In the data rows, 128 means zero.
Here are some numbered points:
array([140, 141, 149, 149, 151, 151, 136, 132]) 0
array([118, 117, 118, 133, 138, 138, 138, 120]) 1
array([126, 126, 112, 102,  95, 120, 103, 129]) 2
array([108, 100,  93, 107, 103, 113, 108, 123]) 3
array([135, 127, 114, 127, 125, 140, 136, 161]) 4
array([131, 132, 125, 135, 131, 141, 139, 151]) 5
array([133, 138, 140, 152, 152, 153, 137, 132]) 6
array([110, 105,  96, 100,  91, 101,  95, 107]) 7
array([156, 116, 150, 147, 143, 138, 146, 132]) 8
array([113, 123, 107,  99,  83, 125,  99, 134]) 9
array([110, 116, 133, 109, 116, 140, 142, 134]) 10
array([180, 141, 159, 155, 153, 155, 147, 135]) 11
array([141, 159, 144, 137, 109, 110,  95, 139]) 12
array([175, 178, 173, 167, 159, 159, 139, 161]) 13
array([131, 139, 115, 103,  91, 105, 108, 114]) 14
array([137, 132, 130, 136, 144, 153, 146, 146]) 15
array([109, 106, 104, 107, 105, 115, 120, 129]) 16
array([124, 113, 106, 117, 118, 131, 138, 143]) 17
array([122, 124, 126, 133, 132, 136, 142, 138]) 18
array([102, 117,  93,  78,  80,  76,  97,  83]) 19
array([125,  99, 152, 155, 123, 105, 147, 150]) 20
array([124, 119, 114, 122, 123, 138, 136, 144]) 21
array([110,  99,  88,  97,  96, 108, 100, 112]) 22
array([172, 173, 169, 165, 156, 153, 134, 152]) 23
array([120, 112, 109, 110, 111, 116, 123, 135]) 24
array([119, 119, 129, 133, 140, 139, 141, 125]) 25
array([138, 131, 121, 140, 140, 161, 153, 171]) 26
array([114, 111, 104, 107, 101, 109, 105, 119]) 27
array([177, 171, 161, 160, 168, 171, 155, 163]) 28
array([139, 139, 141, 155, 160, 164, 143, 147]) 29
array([150, 150, 156, 164, 157, 150, 126, 129]) 30
array([120, 114, 103, 109, 102, 111, 107, 124]) 31
array([116, 108, 103, 112, 113, 129, 119, 135]) 32
array([ 88, 103, 140,  91, 111,  80,  95,  76]) 33
array([111, 111, 109, 117, 112, 117, 116, 129]) 34
array([185, 178, 166, 167, 170, 165, 153, 167]) 35
array([141, 153, 151, 156, 139, 115,  96, 109]) 36
array([134, 143, 152, 162, 163, 146, 113,  96]) 37
array([156, 150, 164, 151, 162, 154, 160, 148]) 38
array([110, 105, 103, 115, 114, 126, 128, 138]) 39
array([141, 152, 149, 161, 146, 128, 100, 105]) 40
array([129, 129, 103,  90,  95,  89, 118,  86]) 41
array([126, 123, 117, 125, 135, 144, 141, 142]) 42
array([120, 116, 112, 118, 120, 133, 129, 140]) 43
array([104, 133, 104, 114,  84, 132, 105, 117]) 44
array([112, 151, 107, 111,  95,  94, 104,  83]) 45
Which three points above are nearest to each new point, looking only along the 2 directions in which the numbered points spread most? Their numbers follow each, nearest first.
array([111, 123,  99,  85,  97,  78, 109,  78]) 33 41 19
array([119, 118, 123, 124, 128, 125, 131, 128]) 1 10 43
array([ 95,  93, 142, 149,  89,  73, 143, 152]) 24 34 32
array([ 92, 111,  97,  85,  91,  78, 106,  83]) 19 7 33
array([150, 145, 149, 159, 165, 168, 154, 151]) 38 29 11
array([ 78,  77, 128, 126, 105,  67, 126, 131]) 3 22 9
array([174, 134, 151, 148, 147, 146, 148, 129]) 0 6 30
array([161, 120, 148, 138, 131, 128, 159, 149]) 15 8 6
array([111, 105,  99, 112, 111, 119, 111, 125]) 16 9 34
array([113, 136,  99,  95,  95,  78, 106,  82]) 33 41 45
array([ 96, 127, 149, 137, 151, 136, 127, 102]) 12 25 1
array([106, 102, 100,  99,  96,  97,  92, 100]) 7 41 22
array([142, 112, 156, 156, 127, 116, 162, 167]) 15 5 26
array([165, 156, 170, 151, 159, 154, 166, 154]) 38 11 28
array([134, 112, 109,  81,  87,  85,  93,  81]) 33 41 19
array([130, 172, 144, 135, 164, 138, 139, 140]) 0 6 30
array([116,  94, 146, 152, 119,  93, 140, 148]) 1 10 25
array([166, 173, 161, 143, 154, 144, 158, 141]) 11 30 38
array([114, 166, 168, 104, 156, 145,  94, 102]) 36 40 12
array([ 79, 108,  90,  82,  95,  80, 100,  74]) 19 33 7
array([159, 147, 163, 149, 152, 152, 161, 155]) 38 29 11
array([ 92, 105,  90,  84,  94,  83, 108,  83]) 19 7 22
array([116, 115, 119, 125, 140, 142, 138, 120]) 1 25 18
array([121, 113, 111, 115, 113, 118, 116, 126]) 34 24 2
array([174, 181, 172, 148, 143, 123, 138, 152]) 30 23 11
array([113, 110, 106, 112, 114, 124, 128, 134]) 32 39 24
